Each named move below is a turn or a mirror, shown by a few rows before and after it. Which moves, in which order, take the first row of each later pair to the second? The first pair is answered.
j_258:
[-2.26 -0.73  1.29 -0.94  0.36 -1.11 -0.55  2.94  0.38]  ->  [-0.68  1.62 -1.16  1.19  2.20 -1.03  2.11  0.41  1.24]
[-1.19 -1.67 -1.93 -1.32  2.50 -1.22 -2.48 -0.21  0.07]  ->  [-0.58 -1.13 -2.42 -0.87  2.58 -1.20 -1.75 -0.93  0.43]
[ 2.80  2.32 -1.92  0.91 -1.90 -5.48  1.28 -0.87 -1.82]  ->  [ 1.31 -0.35 -0.08 -0.76 -3.61 -5.05 -0.79  1.16 -3.13]
j_460:
[-1.25 -0.33 -1.62 -1.70  2.89 -2.57  3.23  0.23  4.44]  ->  [-2.51 -2.72 -0.16 -3.03  2.49 -1.80  0.42  1.96  4.26]
[-0.93 -2.92  3.15 -0.26 -3.34  3.29 -2.82  1.71 -1.54]  ->  [ 0.89  0.10  2.44  2.09 -3.88  4.47 -1.13  0.90 -2.34]
[-1.79 -3.31  3.57 -3.33  2.57  0.47 -2.17  4.29  4.13]  ->  [-1.06 -2.81  5.05 -1.80  0.25  3.79 -2.83  4.32  2.42]
[-1.22 -1.02 -1.25  0.56 -0.39  0.67  1.74  2.35  0.12]  ->  [-0.93 -1.40 -0.76  0.80 -0.09  1.17  1.19  2.26  0.02]
j_484:
[ 0.48  2.41  1.94 -0.20 -0.82  0.91 -0.06 -0.82  0.47]  ->  [-0.17  2.87  1.53 -1.22 -1.17  0.01  0.15 -1.20 -1.15]
[-0.35 -0.27  3.37  2.03 -2.15  0.23  1.49  3.80  0.26]  ->  [-0.78  0.59  1.96  1.19 -3.39 -2.29  2.25  2.03 -1.78]
[-2.53 -2.70  2.46 -2.65  2.00 -1.43  1.91  4.44  2.13]  ->  [-2.26 -0.96  0.61 -1.93  1.95 -3.55  3.62  3.77  1.60]
j_91:
[ 1.38  1.65 -1.34  1.70  2.00 -0.13  3.45 -0.19  1.21]  ->  [ 1.00  1.57 -1.44  1.10  2.54 -0.63  3.52 -0.60  1.26]
[-0.18  0.39 -1.88 -1.07  2.57 -2.58  1.16 -0.63  1.41]  ->  [ 2.02  1.70 -0.73  1.79  1.64  2.15  0.84 -1.69  0.77]
[-0.75  0.55  2.19  0.99 -0.66  3.25  0.60  1.39 -1.43]  ->  [-3.04 -0.67  1.00 -1.89  0.59 -1.70  1.61  1.91 -0.56]
j_949:
[ 0.06  1.14  1.07 -1.42 -2.74 -1.74  0.81  1.37 -1.10]  ->  [-0.53  0.25  1.33 -2.13 -1.51 -2.24  0.56  1.68 -0.23]
[-1.56  2.27 -0.91 -1.39  0.97  0.14 -1.84  0.92 -0.49]  ->  [-1.00  3.33 -0.88 -0.87 -0.34  0.05 -1.23  0.25 -1.03]
[ 0.44 -1.02  0.65  0.35  1.79  0.42  1.32  1.42  2.73]  ->  [ 0.90 -1.43 -0.90 -1.04  0.95 -0.07 -1.93 -2.18 -0.57]
[ 0.77  0.59 -0.60  1.02 -1.71 -2.18  5.16  3.32  0.11]  ->  [-1.06 -3.79 -0.20 -3.18  1.51 -4.09 -0.45  2.58  1.24]
Now pairs of rows:
Between the rows of a pair lie 2 to 3 moves.
[ 1.96  2.86  2.57  2.57 -1.95  3.20 -0.03 -1.84 -0.63]  ->  [-0.26 -0.19  4.68 -0.03 -0.68  2.83 -1.45  1.97  1.60] : j_258 then j_949
[-3.93  1.23  1.89  0.80 -6.38  4.67  1.98  1.45 -1.99]  ->  [-3.28  0.75  1.41  0.37 -5.83  5.85  0.00  0.05 -2.79] : j_91 then j_949 then j_91
[-0.07 -1.80  4.31  0.07 -2.06  2.54 -0.03  6.31  1.20]  ->  [ 2.97 -2.27  0.81 -0.88  5.23  3.29 -3.87 -1.67  2.63] : j_258 then j_949 then j_91
[-2.74 -3.46 -1.23 -4.51  1.68 -4.50 -2.66 -0.21 -0.70]  ->  [-0.30  1.35  1.83  2.25 -5.51  3.21  1.35  3.05 -2.95] : j_460 then j_460 then j_949
[-2.71 -4.50  2.97 -3.03 -5.54 -0.64 -4.93  2.75 -4.29]  ->  [ 0.62 -0.10  2.49  1.87 -8.02  3.96 -1.87  0.19 -5.74] : j_91 then j_460
[-0.82 -1.17  1.00 -2.55  1.10 -1.20  2.33  4.69  2.71]  ->  [ 1.77  3.38 -2.41  0.54  1.44 -0.83  4.13  0.18  1.18] : j_949 then j_258 then j_949
[ 2.38  1.03 -1.52  1.73  1.51 -0.36  4.00 -0.29  1.58]  ->  [ 1.14 -1.44  0.34 -0.22 -4.03  0.75  0.27  0.51 -3.59] : j_258 then j_949 then j_460
[ 0.52 -0.08 -3.28 -1.86 -0.10 -4.75  0.69 -4.08 -1.16]  ->  [ 3.34 -1.08 -0.37  1.57  1.81  4.38 -2.04 -2.77  1.71] : j_484 then j_460 then j_258
[-1.20 -2.97  0.09 -1.63  0.07 -2.08 -1.53  0.13 -2.12]  ->  [ 0.35  0.54 -2.13  1.11  2.29 -2.25  2.90 -1.17  0.34] : j_258 then j_949
[ 1.68  2.07 -3.62 -2.07  3.55 -3.60 -0.03 -2.32  1.58]  ->  [ 1.88  1.95  1.53  0.51 -5.37  3.41 -0.95  2.19 -2.42] : j_91 then j_258 then j_949
[ 0.85 -4.06  2.35 -0.08  1.19  3.25 -3.32  1.78 -2.84]  ->  [-1.80 -4.18  0.59 -2.89  2.33 -3.20 -1.25  2.12 -2.14] : j_460 then j_91
[-1.47 -2.64  1.43 -3.48 -1.51 -2.35 -2.53  3.15  0.06]  ->  [ 0.70  2.48 -0.90  1.24 -1.70 -1.28  4.24  2.77  1.62] : j_949 then j_949 then j_258
[ 0.19 -3.41  1.94 -1.43 -3.37  3.48 -5.61  0.54 -2.56]  ->  [ 0.58  0.16 -1.55 -0.20  5.65 -1.49  2.08  0.53  6.45] : j_258 then j_949 then j_91
